First come named turns, each shown by rows before and after it. For each pair of rows after them, which turns, in which order, take the first row to the second? The first pair is done for you.
turn T:
[ -7  -4 -16   9  -1  20 -13   1  -9   8] => [ -2   0 -19  13  22  -6   7   7  -1   0]
[ -8  -9   3 -10  15 -24   7   5  11  -4] => [-13 -17  11 -17 -11   7 -16   0   4   3]
[ 1  5 10 -6 -5  8 15 15  7  9] => [ 0  7  5 -5 -7 12 11 15  2 12]
turn H:
[  5  -6   2  -4  -7  24 -19  -1  -2   3] => [-12  -6   9 -16 -17   9   2   8   4  -6]
[-12  -8  -9  -5  20 -14 -17 -16  -7   3] => [ -7  10 -15   0  -5  18 -21  -7 -13  13]
[ 18  -6  -1  -4   4  23 -10   4   8  -3] => [  4  -3   3 -13 -13  15   7  14  13  -8]
[ 5 18 -7  6 -4  6  5 12  1 -2] => [ -3  10  -2   0   3 -13  13  11   6  -9]
turn G:
[  1   5  -2   6  -3   7  -5   9 -10   3] => [-3 -7  9  0 -6  6 -8  6 -7 -1]
[-11  -8   6  -4 -14   0   4   0   0  -3] => [ -2 -10   7  -1   3 -10  10   0   5  -6]
[-3  8  8  2 -9 -5  5 12  2 -8] => [-3  7  9  1 -8 -6  4 13  4 -8]
turn A:
[ -3   4  -5   3   4 -11   5  -1   2  -2] => [-8  6 -9  3 -2 -5 -1 -4 -5  2]
[-9 -9  4 -7  0 -1  6  9 -1 -3] => [-10  -6   1  -6   1  -3   9   9  -2  -3]
[ 1 -8  4  2 13 -4 -7 -7  0 -2] => [ 0 -5  3  3 14 -5 -7 -6  0 -4]
Pairs:
Between the rows of a pair lie 2 to 3 turns.
[  4  21 -15  10  -1   5   5   8  -5   5] => [ -7  -6  13  -9 -10  -5  12  11  11 -10]
H, T
[  0  -4   6  -3 -10  14  -7  -1   2   2] => [  1 -13   8  -5   5  -1  -9  -7   4  -2]
H, H
[  7  20 -15  12  24 -14   3  -1  -2   5] => [ -7  24 -11   4   3 -15  20  10   0   2]
H, H
[ -8  10  -7   6 -15  14  -6  -1 -10   5] => [ -2   8  -9  10  -5  13 -13  -7 -11   6]
H, H, H
[ -4   2  -7   0  -7   7 -12  -7  -7   7] => [-15  -2  -2  -7  -9 -10   4  -1  -2   0]
H, T, G
[-10 -13   9 -10   0  -6  -5  -6  -6 -11] => [ 11  10  -7   8   7   9  -6  -3 -11   0]
G, H
[  8 -11   8  -8 -10   8  -7  -6   1   5] => [  6  -2   9  -9 -12   0  13   6   8   2]
G, H, H
[  9  -4  17  -6 -11  11   0   7   6  -7] => [14 -8 15 -1  3  7 -7 -1  6 -7]
H, H
[ -4  23   1   0 -13  -4  29  19   3  -9] => [ -1 -12  12  -5  25 -28   7  -6   6 -18]
G, H
[ -5 -21  15  -9   0  10  -8 -10  -1 -11] => [ -4  22 -16   5  -9  15   6   2 -14   2]
A, G, G
[ 3  9 11  8 -9 10 -4  3  4 -3] => [ 5 -1 12  9  9 -6 -7 -4  6 -7]
H, H
[ 13  26 -13  18  -3  16  11  10  -4   7] => [-20  23 -16   4 -10  -8  19   8 -10   4]
H, A
[  2  11 -22  12  17  -2 -22 -16 -17  15] => [ -4   8 -22   9  27 -24  -8 -14 -12   7]
G, T
[-14  10 -13 -10 -11 -18  15   5  -8   6] => [ -7   0  -3 -12  -2 -25  22   7   2  -2]
T, G
[14 -6  3  5  0 15 -5  0  7  2] => [ -2  -8   8  -4 -13   9   2   5   7  -2]
H, T, G
[-15  -7  -8 -10 -19   4 -17 -14  -2   0] => [ 11  17 -24  10  -2   8  -5  -5  -1   7]
G, G, H
[-10  -3   7 -10  -3 -27  18  12   7 -11] => [  1 -17  15  -9   7 -21   9   6  12 -15]
T, G
[ -6  16 -10 -12 -10   9   0   0 -13   3] => [  1  -4   6 -16  -5  16 -15  -8  -7  -2]
G, H, H
[ 10 -17  15   2  16  -7 -11   0   6 -14] => [-16 -18  15  -9   0 -12  -8   0   1 -15]
T, H, H
[ -1  13 -21  13   2   0  -6   9  -9   3] => [-19   5 -12   0 -10 -12   3  11  -5  -3]
H, G, T
[ -3  -7  16  -5 -18  23 -11  -6  -2  -8] => [  5 -16  18  -4  16  -7   0 -11   8 -19]
H, H, A
[10  3 -8  6  6 -1 -4 -3 -7  6] => [17  3 -1  7  5  1  6  5  1  2]
T, H, T
[  1  -7  -2   3   9   3 -22 -12 -10   8] => [  8  12  -6   7  14 -14  14   8   2   1]
T, H, T
[  2   0   9  -3  -5  -3  18   8  12 -10] => [ -2  -6  12  -6 -16  14  -1   0   7  -5]
H, T, H
[17  9 -8 11  3 12 -5  6 -7  7] => [  1  -5   1  -1  15 -21  11   4   1  -7]
H, H
[ -8   0   3  -4 -16   6   5   6   3  -2] => [ -3  11 -13   4   3  -6   9   3  -2   1]
G, G, A
[-12   4  -4  -7  -3 -14   6   0   0  -1] => [  3   7  -5   3  11 -11   8   2   4   0]
H, H, T
[-13  10  -5  -2 -23  17 -16  -9 -14   5] => [-19  -6   6 -10   6 -28   9  -7   2 -13]
H, G
[  8  -5  12   0 -13  11  -7   5  15  -6] => [  3  -3  -3   3  16 -20  -7  -6   7  -6]
T, H, H
[ -2 -17  20 -11   2 -11  14   3  14 -11] => [  4  20  -1   3 -18  16  16  15   1   6]
H, G, H
[  3  -7  11  -4   6 -14  12   1   8 -12] => [-10   9  -5  -2 -18   4  -7  -5 -12   4]
A, G, A
[ 10  20 -13  14  10 -25   9  -6 -16   1] => [ 27  17  -6  20   6   2  -9  -8 -14   6]
A, T, H
[ -2 -16  14 -12   5  -7  -3  -3   8 -10] => [ -4  16  -2  -4 -19   8   5  10  -3   2]
H, T, H
[  4  18 -13   4   2  -7  16   4  -2   4] => [-14   4  -2 -11 -20  -2  12   4  -1   1]
G, T, G
[-7 -9  6 -7 -6  7  1  3  2  3] => [-5 -3  0 -5  3 -7 12  6  4  0]
A, A
[  5 -20  12  -4  -1  12 -19  -9   3  -3] => [ 15  10   0   9 -10  24  -1   7   3   3]
G, H
[ -2 -10  -4   3  14  -2 -11  -6   7   3] => [-6 -9  7 -2 -6 11 -6  3 12  0]
H, G, H
[ 2  7  0  2  2 -8 25 14 10 -2] => [19 13 -8 13  7 12  6  8  3  6]
H, H
[-10  -2  -9  -3  -3  11 -17   3 -11   6] => [-18   3 -13  -6   0  -7   1  10  -8   1]
H, T
[  0   7   9 -10 -13   0  13   2  -2 -11] => [ 14  -2   7  -3  14  -5   2 -10   0 -12]
G, H
[ 13   1  -5   7  -1  23 -21  -6 -14   7] => [ 21 -20  18   0  13   7  -7  -2   7  -7]
G, A
[ -9   3  -6   0  -8  20 -21  -4  -9   2] => [ -4  23 -20   8   6   0   3   7  -7   2]
T, H
[ -2  14 -16   6   8  -1  -8  -8 -11  10] => [-12  15  -6  -4  -5 -12  16   7  -1   2]
H, T, G
